In the rows, 128 means zero.
Each path below is one point turned by a fixed rotation once a step. After each direction that follows a path, write how fast that rotation turns it, in deg/step (0 if it stays still).
Each turn is a multiple of 5 degrees from 10 to 175, or 0.
Each row of a path follows its step; steps can be skipped.
Rotation 1:
step 0: [125 143 135 127  98 129 120 130 131 117 126 134 121 126 137 120 135 134
 125 129 124 126 124 131 134 136 130 134 141 135 143 131 133]
step 1: [134 139 130 121 131 128 132 126 127 142 135 120 131 142 123 137 114 133
 126 134 119 148 118 139 132 126 116 122 135 133 113 127 141]
step 2: [126 113 129 129 118 141 136 104 119 131 133 130 125 129 131 110 132 137
 132 117 117 120 123 121 136 121 131 138 132 128 132 129 134]
step 3: [135 129 136 108 128 126 128 133 123 132 125 145 111 138 125 133 128 134
 124 149 140 131 124 142 131 123 131 131 140 126 134 133 125]
step 5: [138 129 150 120 122 142 127 126 128 132 138 141 137 126 128 129 130 130
 130 142 117 132 135 120 138 118 136 129 123 140 137 119 116]
step 6: [129 133 135 118 138 126 113 128 127 127 117 125 123 131 135 127 125 125
 127 128 120 127 133 127 129 129 118 144 151 109 127 118 144]
step 7: [137 121 138 126 103 126 134 125 138 127 122 125 128 128 128 125 125 136
 123 132 114 121 133 127 136 126 111 109 131 132 127 142 123]
step 8: [122 141 134 115 150 135 132 121 123 136 136 130 118 123 134 123 122 137
 124 132 128 133 123 113 131 124 115 139 135 143 121 130 125]
step 9: [117 118 123 131 118 122 113 125 138 139 126 133 132 128 123 108 125 133
 129 137 129 121 139 132 140 114 134 128 142 124 133 134 140]
step 10: [133 135 134 117 125 128 128 136 112 126 134 134 126 141 143 117 129 133
 119 144 116 131 135 136 120 142 124 129 121 136 118 140 124]
step 11: [132 117 130 130 137 126 124 112 131 136 137 119 132 124 106 125 118 122
 112 130 117 130 134 130 135 128 118 145 128 134 138 124 135]
Directions:
[128 135 129 129 128 127 126 131 132 129 127 126 129 124 133 128 128 128
 132 125 127 126 127 122 131 127 124 124 133 131 127 132 131]
45
[125 128 126 130 127 128 129 130 123 121 125 124 127 130 129 129 127 125
 126 131 127 133 130 133 132 129 125 122 130 128 129 131 126]
115
[131 132 131 130 135 126 128 129 130 125 128 130 123 128 128 131 133 128
 125 128 129 131 128 133 127 123 126 131 129 134 128 126 131]
145
[131 126 130 130 133 129 129 127 122 129 132 130 128 125 127 125 126 124
 129 124 123 130 124 125 132 127 125 126 122 131 131 128 125]
120
[129 132 128 131 126 132 127 127 131 133 125 130 126 130 127 131 129 128
 123 129 126 122 129 131 133 126 132 123 124 128 131 129 126]
160
Rotation 2:
step 0: [119 139 112 128 133 138 122 121 134 133 140 135 117 142 121 121 133 127
 113 125 122 121 124 139 126 135 134 130 137 124 130 125 128]
step 2: [118 130 122 134 139 128 119 125 133 138 124 133 145 122 130 124 134 133
 125 120 118 128 125 135 133 132 132 146 113 114 127 122 126]
step 3: [123 130 116 127 143 119 129 114 135 138 127 135 139 127 128 140 131 142
 127 117 120 120 129 131 125 119 133 140 129 118 120 129 135]
step 4: [126 128 109 134 141 115 127 117 128 135 137 131 127 119 129 137 132 127
 127 122 117 126 140 132 110 123 124 131 136 129 124 118 131]
step 5: [125 137 115 130 129 118 111 122 129 132 132 140 119 109 124 124 123 128
 120 121 118 126 133 135 123 135 119 130 131 136 123 116 129]
step 6: [131 146 115 133 126 133 114 123 131 135 137 136 119 117 122 135 126 139
 126 119 126 117 129 139 131 142 124 124 119 127 126 135 127]
step 7: [124 132 112 138 124 134 118 122 140 129 129 124 135 130 128 138 131 139
 138 126 123 115 135 144 126 143 123 127 125 123 134 129 120]
step 8: [113 123 122 127 124 130 116 113 134 130 126 132 141 130 123 133 125 130
 133 118 124 129 144 135 128 141 129 135 135 117 132 127 116]
step 9: [124 126 123 127 127 126 107 109 122 128 134 127 132 125 130 131 122 129
 135 109 123 132 133 125 121 124 130 135 133 112 120 137 121]
step 10: [138 125 121 136 138 121 111 109 129 130 134 127 137 123 129 123 122 119
 131 119 129 127 129 136 115 121 116 130 121 126 121 138 124]
step 11: [130 126 123 124 142 122 114 116 139 129 132 132 127 134 125 124 112 121
 123 121 129 117 133 146 122 132 122 130 126 141 123 136 133]
Directions:
[128 130 135 125 127 125 129 132 127 127 129 127 129 129 126 129 130 130
 128 134 123 135 129 134 129 125 128 123 129 127 126 131 128]
0
[125 131 125 130 121 130 125 130 131 128 130 130 125 132 128 129 131 127
 129 134 133 128 126 130 131 134 129 125 128 123 128 125 128]
55
[130 130 129 132 130 132 127 129 137 128 129 128 132 122 131 129 122 127
 127 129 128 127 125 128 131 125 130 124 125 125 126 130 130]
90
[135 132 128 133 126 126 129 122 127 131 126 128 131 131 125 128 133 132
 127 129 130 127 120 128 129 127 127 129 127 129 129 133 129]
100
Rotation 3:
step 0: [129 126 133 128 133 142 124 136 112 136 128 123 124 120 127 135 118 119
 125 135 134 133 129 132 115 137 134 130 122 131 116 146 109]
step 1: [124 133 126 141 141 130 133 129 122 123 130 138 125 120 127 132 115 139
 117 129 131 132 127 133 103 120 139 122 135 134 118 129 117]
step 2: [127 127 132 131 132 144 121 148 118 136 124 125 138 131 124 132 113 135
 127 122 123 140 125 131 117 112 128 121 120 127 120 130 121]
step 3: [127 129 122 134 134 126 132 136 130 120 134 118 124 122 113 132 109 135
 127 130 127 139 119 128 129 114 132 105 134 139 122 130 128]
step 4: [124 124 125 116 128 135 117 126 108 120 133 116 138 130 111 130 119 142
 137 129 128 146 118 124 126 124 128 127 128 132 127 129 125]
step 5: [140 118 125 135 128 120 122 118 108 125 134 120 119 125 112 130 128 135
 131 139 128 135 129 139 127 121 139 110 127 129 128 131 132]
step 6: [136 115 115 120 129 132 111 125 109 128 125 124 118 130 133 133 119 146
 138 126 132 130 134 128 122 131 126 120 134 124 135 129 116]
step 8: [129 129 118 129 115 129 129 142 117 137 127 122 124 121 132 123 116 137
 137 132 142 131 130 129 125 127 133 132 140 124 126 145 108]
step 9: [123 134 124 133 129 120 142 137 119 138 139 133 119 125 115 123 128 132
 131 123 125 136 123 139 112 125 135 128 128 131 133 129 104]
step 10: [127 123 127 127 121 120 127 144 120 146 117 138 127 132 119 116 119 143
 125 121 137 143 127 124 118 123 135 124 126 133 120 133 124]
step 11: [118 119 123 134 131 124 125 135 126 142 130 123 113 136 112 128 110 122
 126 121 124 140 121 137 123 128 131 123 131 144 132 121 125]
Directions:
[126 127 131 127 125 128 125 124 128 127 125 126 130 135 121 130 129 128
 127 126 125 127 125 124 131 124 129 124 131 134 130 128 129]
45
[125 129 122 126 132 130 130 124 129 124 132 129 126 130 129 128 123 130
 128 125 127 126 128 127 125 131 126 131 134 132 132 124 125]
140
[129 124 128 130 131 128 125 131 133 131 124 130 125 131 132 128 125 132
 129 123 126 127 131 130 128 126 123 122 126 127 128 124 130]
85
[124 127 134 128 127 131 130 130 129 127 133 131 124 128 129 122 127 129
 127 132 129 131 125 124 128 123 124 126 128 124 133 129 127]
55
[130 133 127 127 130 126 134 133 131 128 131 127 131 130 121 124 128 133
 132 126 126 129 129 128 133 129 125 128 127 127 126 131 128]
60
Rotation 4:
step 0: [136 121 134 110 128 120 125 130 121 120 125 139 131 119 136 129 139 140
 129 132 134 131 116 137 123 144 131 118 121 126 139 120 113]
step 1: [141 120 121 126 133 137 122 133 119 137 138 126 125 131 134 112 135 131
 111 128 132 130 125 137 130 133 133 107 134 115 118 122 128]
step 2: [133 143 128 122 122 137 116 126 116 119 130 126 137 128 135 120 121 123
 136 122 131 123 106 137 121 123 133 115 127 128 128 118 142]
step 4: [132 128 121 128 121 133 121 109 108 124 126 147 132 122 130 127 126 132
 132 129 115 127 127 125 139 113 142 133 124 132 122 125 119]
step 5: [133 123 112 137 138 135 121 130 126 118 129 149 131 134 131 138 128 137
 127 123 125 127 128 115 127 144 127 125 108 124 128 120 123]
step 6: [144 128 131 139 125 136 117 128 144 132 122 141 135 114 126 123 134 127
 119 119 122 121 132 129 143 129 127 110 129 130 131 116 125]
step 7: [134 112 130 130 123 128 119 130 127 117 119 134 139 128 115 124 128 139
 126 120 137 116 126 123 110 127 133 110 131 137 133 130 141]
step 8: [121 121 116 127 128 130 139 130 135 131 127 130 124 122 127 122 124 138
 122 115 112 113 123 129 134 118 137 118 130 123 119 134 151]
step 9: [115 120 124 139 120 129 137 131 123 113 126 131 132 119 138 142 116 140
 134 117 124 124 116 141 129 117 133 129 130 140 131 125 122]
step 10: [118 114 115 146 136 132 130 119 128 127 135 127 131 141 131 120 125 135
 119 114 123 123 137 137 137 133 119 132 123 139 120 134 118]
step 11: [137 130 128 128 124 127 120 116 128 126 120 132 120 130 132 131 111 119
 128 107 132 122 126 121 144 131 120 127 125 151 135 130 127]
Directions:
[129 129 124 128 124 126 128 130 129 135 130 131 129 125 128 126 123 126
 123 131 126 128 129 128 135 126 124 128 133 126 126 128 129]
155
[131 129 124 131 129 128 127 129 129 128 127 125 127 132 131 129 127 123
 129 134 124 125 130 131 125 130 126 121 128 133 127 125 124]
80
Rotation 5:
step 0: [117 111 131 128 127 125 120 130 128 118 117 134 132 136 136 138 127 123
 120 127 115 134 138 131 134 126 139 127 137 123 141 115 120]
step 1: [123 134 118 122 130 144 130 123 125 117 131 120 131 141 131 145 127 127
 131 132 115 131 133 127 126 132 131 132 125 118 136 151 124]
step 2: [118 144 131 134 126 133 131 137 147 131 127 131 129 133 123 128 116 124
 120 130 125 121 121 132 120 119 121 143 138 124 133 138 140]
step 3: [121 134 109 123 125 133 127 138 129 127 115 133 120 125 145 113 129 123
 112 119 122 120 124 133 123 125 123 123 125 129 132 119 125]
step 4: [128 120 131 127 138 132 130 138 123 125 119 132 126 122 145 135 133 142
 129 124 124 136 124 117 113 144 127 133 122 133 144 131 131]
step 5: [111 127 131 139 134 123 121 127 126 144 124 143 126 128 122 145 117 128
 128 129 111 133 133 129 124 139 127 129 135 126 123 134 121]
step 6: [114 133 124 127 124 147 117 134 130 131 133 121 151 130 125 117 123 132
 125 133 115 126 136 134 128 129 123 121 125 134 127 134 118]
step 7: [117 135 137 129 126 145 119 134 142 123 121 121 127 131 136 130 137 140
 134 118 125 127 130 134 133 125 123 139 125 120 129 113 142]
step 9: [132 132 121 144 127 127 135 137 125 137 125 134 134 134 131 120 120 126
 130 142 126 137 139 135 122 140 132 135 117 135 146 131 136]
step 10: [110 134 127 137 111 120 127 126 135 124 124 132 124 122 129 120 132 128
 143 118 118 136 131 141 111 134 131 127 125 130 120 132 125]
step 11: [116 131 137 135 130 125 125 134 115 125 114 113 148 125 146 123 131 129
 130 127 120 127 128 119 125 120 132 129 138 129 117 129 124]
Directions:
[132 129 133 130 132 130 133 130 129 124 127 123 132 127 127 125 126 128
 129 132 126 126 128 124 128 134 124 130 126 130 131 128 132]
145
[126 124 123 127 129 127 132 133 129 128 122 130 126 124 124 128 129 127
 129 132 133 133 131 126 124 132 128 125 129 129 127 126 128]
70
[128 130 130 131 131 119 127 127 125 127 130 130 126 128 131 122 126 132
 125 125 127 134 127 129 125 133 127 124 128 128 130 128 127]
65
[128 124 127 129 128 126 131 127 126 134 128 131 130 120 132 127 128 128
 132 124 125 123 126 125 126 128 127 131 128 132 126 130 126]
55
Rotation 6:
step 0: [135 123 117 126 132 112 134 139 122 119 116 121 127 124 125 130 122 137
 115 140 130 131 115 127 124 132 128 131 131 129 120 125 122]
step 1: [125 125 138 125 122 112 131 125 129 121 138 134 137 121 126 120 113 138
 135 130 131 135 134 125 135 123 136 131 129 127 135 138 139]
step 3: [132 120 118 128 139 115 134 124 123 116 109 131 136 127 138 123 128 125
 120 138 132 127 126 133 123 129 128 133 129 126 114 124 132]
step 4: [126 116 132 130 119 109 132 132 122 130 128 129 132 127 121 132 117 143
 130 121 128 128 142 129 134 127 139 136 135 126 139 128 129]
step 5: [123 132 137 115 137 129 121 137 118 129 130 128 139 130 131 123 126 132
 117 122 123 133 115 114 132 127 115 131 134 121 134 136 132]
step 6: [125 129 122 134 126 121 134 115 132 109 118 125 141 129 137 121 126 135
 122 129 127 141 123 137 121 132 125 125 132 126 118 122 129]
step 7: [128 118 131 132 126 115 137 135 123 119 136 123 122 119 131 127 125 138
 122 130 122 114 139 133 134 129 136 142 136 119 129 133 130]
step 8: [126 123 137 121 131 118 112 134 126 134 126 143 137 140 129 114 130 136
 124 128 124 126 119 115 129 121 123 131 130 121 129 126 135]
step 9: [131 139 121 128 115 121 135 133 123 119 112 120 145 131 138 127 122 133
 125 124 125 138 125 134 125 128 119 134 132 136 126 124 126]
step 10: [126 114 128 126 131 121 134 129 118 116 131 123 123 116 136 125 110 139
 124 129 128 121 133 126 133 136 131 125 121 116 126 137 133]
step 11: [127 119 140 128 122 121 119 132 124 128 134 142 143 129 119 123 142 140
 121 135 126 131 119 129 125 131 127 129 137 119 131 130 135]
Directions:
[132 126 129 122 128 128 129 126 131 130 125 126 128 125 130 126 127 130
 132 131 132 132 125 135 125 124 127 130 132 129 128 124 126]
125
[133 126 127 127 133 128 127 130 130 126 127 129 126 126 129 124 129 126
 127 131 131 127 126 121 130 132 125 127 126 123 132 127 121]
140
[125 130 135 121 126 126 126 127 131 131 130 129 132 127 128 133 132 127
 130 128 125 127 129 124 125 127 124 128 126 123 128 126 127]
115
